Named turns come first, each shown by rows before and after it. Which turns, in which order, take the first row of each pair that follows to the second? Write the first one first, as in the answered first pair.
tetu:
[ -5 -47   6 -19 -22   1 -31 -33  13  -6 -14  -8  49  -2  30   7 -10  -9
 -28  13  -4 -15 -23   3 -29 -27  35  25  28  16   8  26 -19 -13  -7 -28
  -4 -22  -9] |-> [  4 -56  10   2  -8  -2 -17 -35  18  -5 -15 -17  39  -2  26  17 -10  -6
 -31  11  -4 -17 -17  -2 -33 -21  24  28  27  11   5  37 -19  -3  -4 -31
  -5 -31  -3]
[-11  18  -7  -6 -37  18  -8 -29   4  -4   7  28   6   3  -9  -1 -22 -24
  19  -2  24  -3 -20  36 -10   2  27  27  -8   8  14 -29 -22  -2  -8  -3
 -20  19 -11] |-> [ -7   2  -8 -14 -33  15  -7 -35  12   2   6  22  25  -1  -4   5 -22 -23
  19   0  18   1 -27  23  -3  -2  33  19  -2  15   1 -37 -28 -11  -7  -6
 -16  11 -11]
[-16 -35   6   2  30  22  -5  23   4  36 -14 -13  11  14  -7  13  -8 -12
  15  12 -21   2 -32 -14  -2  28  30 -10  49 -43 -51 -35 -10  -1  10  -4
  -3 -33 -28] |-> [ -8 -37   8  21  39  22   5  22   4  33 -16 -26  -8  13 -10  20  -8  -6
  13   9 -22  -3 -21 -17 -12  34  17  -3  44 -49 -50 -19  -8  12   9  -1
  -3 -38 -18]
[  1  -7  -3   3   5  10  -8  -1   4   5   0  -6   7  -1   0  -5  -4 -13
   9  -2   6  -1 -10  11  -3   7   7   9  -1   6   0  -9  -6  -6   1  -5
  -1  -4  13] |-> [  2 -10  -7   5   3   9 -10  -3   9   2  -1  -7   6  -2  -1  -2  -5 -13
  11  -2   6  -1  -7  10  -3  10   8   6   1   2  -3  -3  -8  -3   3  -3
   1  -9  10]
buzeg:
[-27 -29  18  27  -4  26  -9  12  -1  -6 -29   2 -39  -2  -6 -21   8 -12
  19  20  19  -2  -1   6  -9  21  -2  20 -14 -11   6  28  23 -19  32  16
  -4 -32 -16] |-> [-28 -17  16  21 -22  23 -14  16  -6  -6 -24  11 -34  -3 -12 -22   0 -19
  18  16  19  -2  -4  14 -12  18   6  20 -16  -8  18  26  19 -22  26  23
 -10 -19 -17]
[-16  32  17 -35  -5 -15  -1   8  -8  -8  16  27   3  21 -18  -3   9  14
 -15 -13   3  16  12  14   1 -25 -13  -4  -6  12  34  -7  25  13  -8  20
   9  35 -20] |-> [-10  17  21 -33  27 -15   4   3   2  -7   9  11 -10  16  -9   2  21  22
 -19 -16  -2  30  17  -1  17 -25 -33 -15   0   5   6  -2  32  17   2  17
  18  15 -24]
[  0  32  11  -1 -11   3  -1  13 -25  -5   9  25 -12  -2 -15 -12   3  10
 -17 -13   3   5  15  14  -4 -15  -9  -7  -8  -3  22  11  25  13   1   9
  -2  14 -12] |-> [  5  23  10  -4  13   4   8  11 -17  -5  -1  17 -21   1 -12  -4  13  16
 -15 -16  -2  14  16   1   7 -16 -31 -19  -3  -8   7  11  30  20   7  10
   8   3 -15]
paf:
[-14   8 -24  -4 -50  -2 -29 -19   9   7  11  22  21 -13  -8  19 -18  14
  -6  -1  17  -8 -14  -4 -15  -4  50   6 -17  24  22 -24  -7   3  -9   6
 -24  23   8] |-> [-23  20 -22  -2 -56   5 -31 -12  -2   8   6  24   2 -13 -13   7 -17  16
   2   0  22 -11  -5   9 -20   3  38  18 -20  19  25 -15  -3  10  -9   8
 -30  27   6]
[-16 -20  12  11  12   7 -14   4   9  -8  -9 -21 -14  -5   3 -22   9  -5
  19  15  23 -10   2   7 -12  23  -1  16   4  -8 -31  -2  -4 -11 -10 -12
  -3 -24   4] |-> [-18 -23  10   6  18   9 -16   2   8  -7 -13 -19 -14  -2   4 -26  17  -2
  20  11  24  -7   0   0  -3  22  -5  12   6 -12 -32  -6   0 -13  -6 -12
   1 -25  -1]
[ -7   9  -4   3 -28  -5  -7  -7  -7   1   2  14  26  10  -5  12  -7 -14
 -14   5  -4 -13 -12   1 -12   1  30   3  -5  12  28 -11  -9 -13  -1  -1
 -13  20   7] |-> [-12  18  -2   7 -33  -1 -10  -5 -10  -1   1  15  10   9  -8   5  -4  -8
  -5   6  -2 -17  -6  11 -13   1  20  12  -9   6  33  -3  -3  -6   2   4
 -20  25   3]
Now pairs of rows:
(two turns a pair)
[-22 -18  35 -35  14 -17  -8   5 -12  -7 -30 -13   3   1  20 -31  48   6
  22   6  -3  12  15  21   9   2  12 -12  28 -25 -22 -12 -19 -26  15   5
  13  18 -22] |-> [ -3 -36  34 -10  35 -27   5   1   1  -6 -32 -29  -3  -1  24 -14  44   9
  14   6  -8   7  22   6   6   6  -1 -16  25 -28 -33   1 -20 -17  10   1
  17   1 -14]
tetu then tetu
[ 13   2  -3 -21  26  -5   9 -15   2  -9  -2 -11  20  -1  11  18   7  10
 -10  -2 -15  14   4  -7  19  -9  -9 -16   9  -7 -10  -7   9  -2  13   1
  22 -12 -14] |-> [ 13   8   1   4  29   3  15 -10  -3 -10  -1 -13  -7   0   1  20   3  16
  -9  -3 -14   4  22   0   7  -1 -29  -1  -4 -16   0  12  13  17   9   6
  14 -17  -4]
tetu then tetu
[  1  23  -6  22 -19  -6  19  18  12  -1  21   5 -44  -8 -12  36 -31  -5
  -9   9  13 -16  27   9 -48  -4 -13  14 -18 -12  33  28 -15  -3  -8  20
 -13  24   4] |-> [-16  30 -11 -30 -46   0  -2  20   0   1  23  32  -9  -3 -11  17 -22 -16
   0  10  11  -6   5  14 -35 -23  15   3  -4   4  35  -5 -13 -30  -6  16
  -6  42 -16]
tetu then tetu
[ -8 -42 -30 -37   9  45  25 -13   4 -30 -20 -12  31  -7  -4 -23  36  -6
  18  30  -8  13 -18  18  46  -9  19 -18  28  -8  -5  -3  -8 -28  -6 -17
  -3  30  13] |-> [ 12 -61 -30   5  37  34  43 -19  19 -30 -22 -37  10 -13  -5   0  28   0
   5  29  -9   9  -4   3  39   3  -4 -15  20 -19 -13  25  -8 -13  -7 -18
  -2  12  23]
tetu then tetu
[-27  21  -4 -23 -21   7 -26   8 -17  25  -5  45  15   1  -1 -30   0  -2
   2  -1  11   4  53   0  18  23   2 -17  14   8  -3 -19  -2 -19 -15 -22
   0  13  -4] |-> [-20   3  -2 -25  18   4 -16   1  -8  27 -10  26   4  -1   2 -20  12   8
  -1  -4   6  14  49 -18  31  21 -17 -29  18   3 -29 -15   7 -12  -7 -26
   9  -7  -7]
buzeg then buzeg
[-18  29   3   4  19  29 -15 -10  -6  29  -3 -16 -24  -3  -2   2  14  22
  31 -19 -12 -37  24  19  -4  55  -2  19   5 -13 -12 -23  29  13 -14 -18
  48  -7  14] |-> [-28  36   2 -16   8  34 -28  -8 -15  28  -1  -9 -10  -2   2 -10  18  16
  36 -21 -11 -34  11  21   4  42   9  16  11  -8  -7 -36  28  -1 -14 -18
  49  -3   9]
tetu then tetu
[  7  20   5 -23   8   2   9  17 -11  -3  -8  10  -9  -7  -5   8   6  25
 -18  -1  -1  10  18   6   0 -15 -30  -7  -4  -8  -8  18  25   9  -1   4
  21   2   5] |-> [ 23   3   0 -22   7 -13  13   9   7  -4  -5   9  16 -11  -6  27  -6  20
 -27  -1  -8  11   6 -11   6 -20  -6 -10   1   3 -14   5  17   0  -5   3
  27   1   6]
paf then paf
[ 22  -9   3 -17  17 -28  20 -21  13   4  19  11  27   9  -6  34  14  16
 -20 -17 -24  20 -10 -34  15 -13  -4 -29  -2  17 -21  -2  13  -4   1   5
  20  10   3] |-> [ 23   4   8  17  22 -24  34 -19   2   3  20   5 -16  11 -12  37   7  21
 -19 -18 -22   9  13 -25   1  -2 -31 -13 -18  -1  -4  31  16  20  -1  15
  11   6  16]
tetu then tetu
[-17  16 -19 -73 -28  10 -28  27 -43  21  24  46  -2   7   8 -11  -6  -9
 -19   8 -16  16   4  15  25 -34   3 -15   8 -19  26  -9  33  -6 -15  -1
  -4  44 -26] |-> [  0 -30 -20 -76  25  -2 -15  10 -15  29  10   8  11   0  25   7  10  -3
 -26   6 -24  35 -13 -23  51 -35  -4 -34  27 -17 -31 -17  27 -10  -4 -19
  19  13 -27]
tetu then buzeg
[  3   9   5   6 -38 -32   3  28 -26 -29  16  21 -19  11 -22  13 -30   6
 -25 -12 -11   7   2 -15 -41  -9  56  -1 -21  35  44  -4   0   2  -3  41
  22  12  -2] |-> [  7  -5   0  -8 -35 -40   3  21 -14 -26  16  17   7  10 -14  17 -26   5
 -29 -11 -17  14 -11 -28 -27 -20  64 -13 -18  46  28 -23  -7 -11  -3  32
  32  11  -5]
tetu then tetu
[ 25 -23  11  17  48 -25  25 -25  13  -7 -10 -14  12 -16   3  48  -9   6
 -17 -15  -8  12   4 -41  23  -5 -12 -13   2   7 -29   7   7  15  -4 -11
  26 -13   5] |-> [  2  21  14  36  19  -6  23  -6 -23  -9  -3   0 -37 -14 -16  31 -17  16
  -6 -15   5  -6  33   0  -3   2 -35  14 -19 -12  10  38  17  42 -16   4
   6   4  12]
tetu then tetu
[ 26   7 -18  22 -80 -36  22 -14  24   3  12  24  21  -9 -20  26 -35  -9
 -24   2 -12   6 -10  20 -33   9  23 -15 -15   9  53  24   6  -3 -45   4
 -26  46  22] |-> [ -3  27 -14  -6 -94 -18   3  -3   5   5   9  43  14  -5 -16  -1 -19 -10
  -8   4 -11   6  -9  38 -30   3  24 -12 -10   3  57  15   8  -5 -41   2
 -31  58  10]
paf then tetu
[-16 -19  11  23  49  25  13  36 -37  -5  16 -65   3   5   9  -5  13 -15
  22 -34 -15 -11  13 -13 -37  24 -17  12  16 -35 -23  14  -5  20  11 -23
  -7 -43   9] |-> [-33  13  11   5  17  38  -7  49 -61 -11  22 -39  -6   8   2 -30  13 -14
  31 -34  -6 -11  19  14 -41  18 -15  21  14 -36   2  10  -1  20   5 -17
 -20 -24   5]
tetu then tetu
[ -2 -19  -5 -17  27   1   1   3   5   2 -11 -14   3   6  14  -4  15   5
   4  -8 -17   7  -8 -12  20  -8  -8 -10   4   2 -26  -8  -8 -12  -1  -6
   5 -17   1] |-> [ -2 -14  -3   7  29   4  11   3   0   0 -11 -17 -25  10   7  -2   8  11
   7  -4 -14   2  10  -7  10   0 -26   6 -11 -12 -17  16  -2   7  -7   0
  -2 -15  10]
tetu then tetu
[-14  11  -7  -1  -8   5 -10  15  -2  11  -7  37  -3   5  14 -25 -14 -33
  -4  24 -11 -18   7  -6  -8  15  -3  35 -15  -7   8  20  -4  17 -17 -21
 -26  10  -2] |-> [-10  -2 -11 -22  -8  -2 -15   8   3  15  -8  38  23   1  23 -22 -11 -40
  -6  22 -14 -10  -8 -15   4   8  14  26  -4   4  -8   0  -9   1 -16 -27
 -17  10  -5]
tetu then tetu
[ -5  12 -29  26   6  -4  37  25   3  -9  18 -20 -27  19   6  13  -4  -5
 -13 -26 -12  -1   7  -5  13  28   8  38  -6   6  15  38  25  25   3  -6
  13   9   9] |-> [-21  33 -29  -5 -23   6  21  31 -13  -8  18   8 -18  26   7  -8   4 -13
  -6 -26  -8   3  -2  11  15  14  22  37  -4  13  29  19  26  13   0  -6
   7  28   0]
tetu then tetu
[ -2 -10   0 -19  16  14 -28 -40 -30 -12  -4   3   0   5  38 -46  54 -17
   4  -3   7 -19  11  18   7 -33   5   0  21  35 -36 -37 -24  -4  35 -23
   2  -3   3] |-> [ 15 -26   6   9  46   8 -14 -44 -13 -10 -10 -24  -9   0  41 -24  47 -11
  -2   2   5 -20  22   3   0 -22 -10   0  17  26 -48 -18 -26   4  34 -22
   6 -16  14]
tetu then tetu
[ -8  40  19   4 -18   9  12  12 -21   2  22  28 -22  10  -9 -19  25   3
  13  -8  -9  -4  40  28  -8 -11 -32  -4 -12   4  16  18  14  28  -9  20
 -17  20  -4] |-> [-10  38  20 -20  -9   8   7   9 -19   1  19  31 -12  12  -4 -25  39   9
  13 -12 -11   7  29  19   8 -24 -32 -17  -1   5   2   2  16  23  -4  17
  -6  22 -15]
buzeg then tetu
[-23  62  10 -37  18  20   5  -9  10  12  27  49   6   5 -21 -10  28   9
  12  -4  32  -9  51  12  49 -21 -38   6  29  16 -23   1  25  10  14  -5
   4   5 -10] |-> [ -8  43   6 -46  20   4   8 -19  31  13  30  43  53  -2 -13  13  21  -3
   3  -4  25  -4  31 -12  56 -23 -14 -10  32  36 -33 -18  15 -13  19 -10
  12   4 -13]
tetu then paf
[-14  28  38 -17 -18  26  -7  28 -27 -35 -15   3 -26   1  13 -60  31  38
  42 -11  11   0  -9  21   4  -5 -25 -33  12 -22   4 -11  -3  -1  10 -25
  13  27   1] |-> [  3   2  34 -43 -14  10  -8  16  -8 -30  -7   2  19   4  24 -40  29  31
  31  -5   1   8 -35  -7  19 -11  -2 -51  28  -6 -14 -39 -11 -23   8 -31
  23  23  -3]
tetu then paf
[  1   1  -5 -24  -5   7 -26  13  28  -3 -12  63  10 -20 -22  13 -11   8
 -18 -33  15  12  -7   3   1 -46   4 -40  21  22  29   5  20 -30   7   3
 -12  29  -3] |-> [ 16 -33  -6 -13  34   0 -14   1  48  -1 -22  31   8 -24  -8  26  -4  10
 -22 -31   5  14 -10 -21  14 -44  -6 -50  27  21  -7   7  13 -24  16  -4
  -1   1  -1]
tetu then buzeg
[-10  -1   9 -23  36   9   7   5 -11   2 -10   5 -25  -4  -1 -11  32  19
   3 -11 -11  20  -3 -17  25  -8 -34 -22   6  -7 -22  -8  23  12   9  -3
  10  -9  -7] |-> [  9 -17   5  -4  47  -7  17  -6   6   4  -7 -14 -13 -10   0  10  16  15
 -11 -13 -15  18  -8 -28  22   0 -31 -24   4  -4 -27  -3  20   9   6   0
  13 -18   1]
paf then tetu
[  7  20  11 -11   6  14   1   7  -5  -7 -17 -12 -31  -8 -15  -8  22  28
   7 -12 -10  10  12  20  11  -6 -11 -19  -7 -18  -5  18  10  15   3  -2
  10   4   2] |-> [ 10  14   8 -31   8  14  -1   3  -2  -7 -18  -4 -10  -6  -6  -6  26  23
  -1 -15 -12  21  -4  11  18 -16  -2 -29   0  -5 -15   1  14   3   1  -1
  18   7  -9]
tetu then paf
[  1  11   5 -42  -8 -19   8  -7  -7 -22 -14  17  23   6   8  -1  -7   0
  27  -9  -7 -10  -1  11  10  -7   4  -3   8   9  -8 -21 -17 -19   3   7
   7  13  -4] |-> [ 18 -13   4 -19  17 -29  21 -15   9 -21 -16  -6  21   1  12  22 -10   0
  24 -11 -11 -15  -1  -7  13   1  -4  -4   7   5 -24 -15 -21 -13   7   0
  15  -4   4]
tetu then tetu
[ 32  10  15  28  39 -18  32  -4  14   1   4   1  -8  -6  -7  46 -15  25
 -28 -14 -16   1  25 -23  -7 -15 -25 -26  -5   5  10  21  26  22  -3  16
  11   4   9] |-> [  5  44  15   9  -4  -5  17  12 -11   0  10  31 -22  -1 -17  16 -12  21
 -17 -18  -9  -3  32   9 -15 -19 -23 -17 -11   3  43  23  32  25  -7  24
  -3  29   5]
tetu then tetu
[-28  11   3   5 -44  26 -20  -6  -5   3   1 -10   0  11  -3 -34  20 -27
   9  16  26 -19 -19  26 -21  10  25  22  -5 -13  -5  -9   1  -5  12  -7
 -17  -1  -2] |-> [-12 -13  -1  -1 -23  18 -13 -19  17   4  -3 -23  26   7   5 -19  21 -30
  -2  15  22  -8 -33   9  -9   7  31   8   8  -4 -32 -21  -6 -17  13 -13
  -5 -11  -7]
tetu then tetu
[ 10 -65  -1  -1  15  -9   8  -5  23  -4  -5 -47 -21  22  48  -5   1 -31
  43  25   8  19 -19   0  23  10 -11  48  18  -4 -34  20 -20  10  40 -31
   1 -35  21] |-> [ -6 -31   2  16  -3   0   5   8   4  -9  -3 -31 -59  24  28 -22  -7 -33
  50  22  17   7   3  21   8  16 -27  67   3 -21  -5  45 -14  26  33 -20
 -19 -26  22]
tetu then tetu
[ -1 -24 -13 -10 -22  14  -5  -9 -19  17 -11  16  24  20   4   4  -6   6
 -10  12 -29  30   7   9 -16 -21  22  -5  -3  33   0 -21  -8  -2  -4 -21
  24  38   6] |-> [  5 -34 -11 -11   2  14   1 -13 -10  20 -16   2  17  22   9   7   4  11
 -10  11 -34  38   8  -3  -6 -21  12 -13   5  28 -16 -14  -5   6   3 -25
  32  25   2]
buzeg then buzeg
[-20 -19  41   4 -11 -26  -8 -41  20 -32   9   4   6   4  20  10  17 -38
 -12  -1  -1  -5 -29  -8   5 -28  16  -5   1  15   0   1  -8   8   7  11
  15   9   1] |-> [-14 -19  37  27   2 -26   1 -43  20 -33  10  -6 -11   2  19  21   8 -33
 -13  -2   0 -12 -20  -9  -2 -19   4   0  -7   6   0  15 -10  21   5  15
  12   3  12]
tetu then tetu
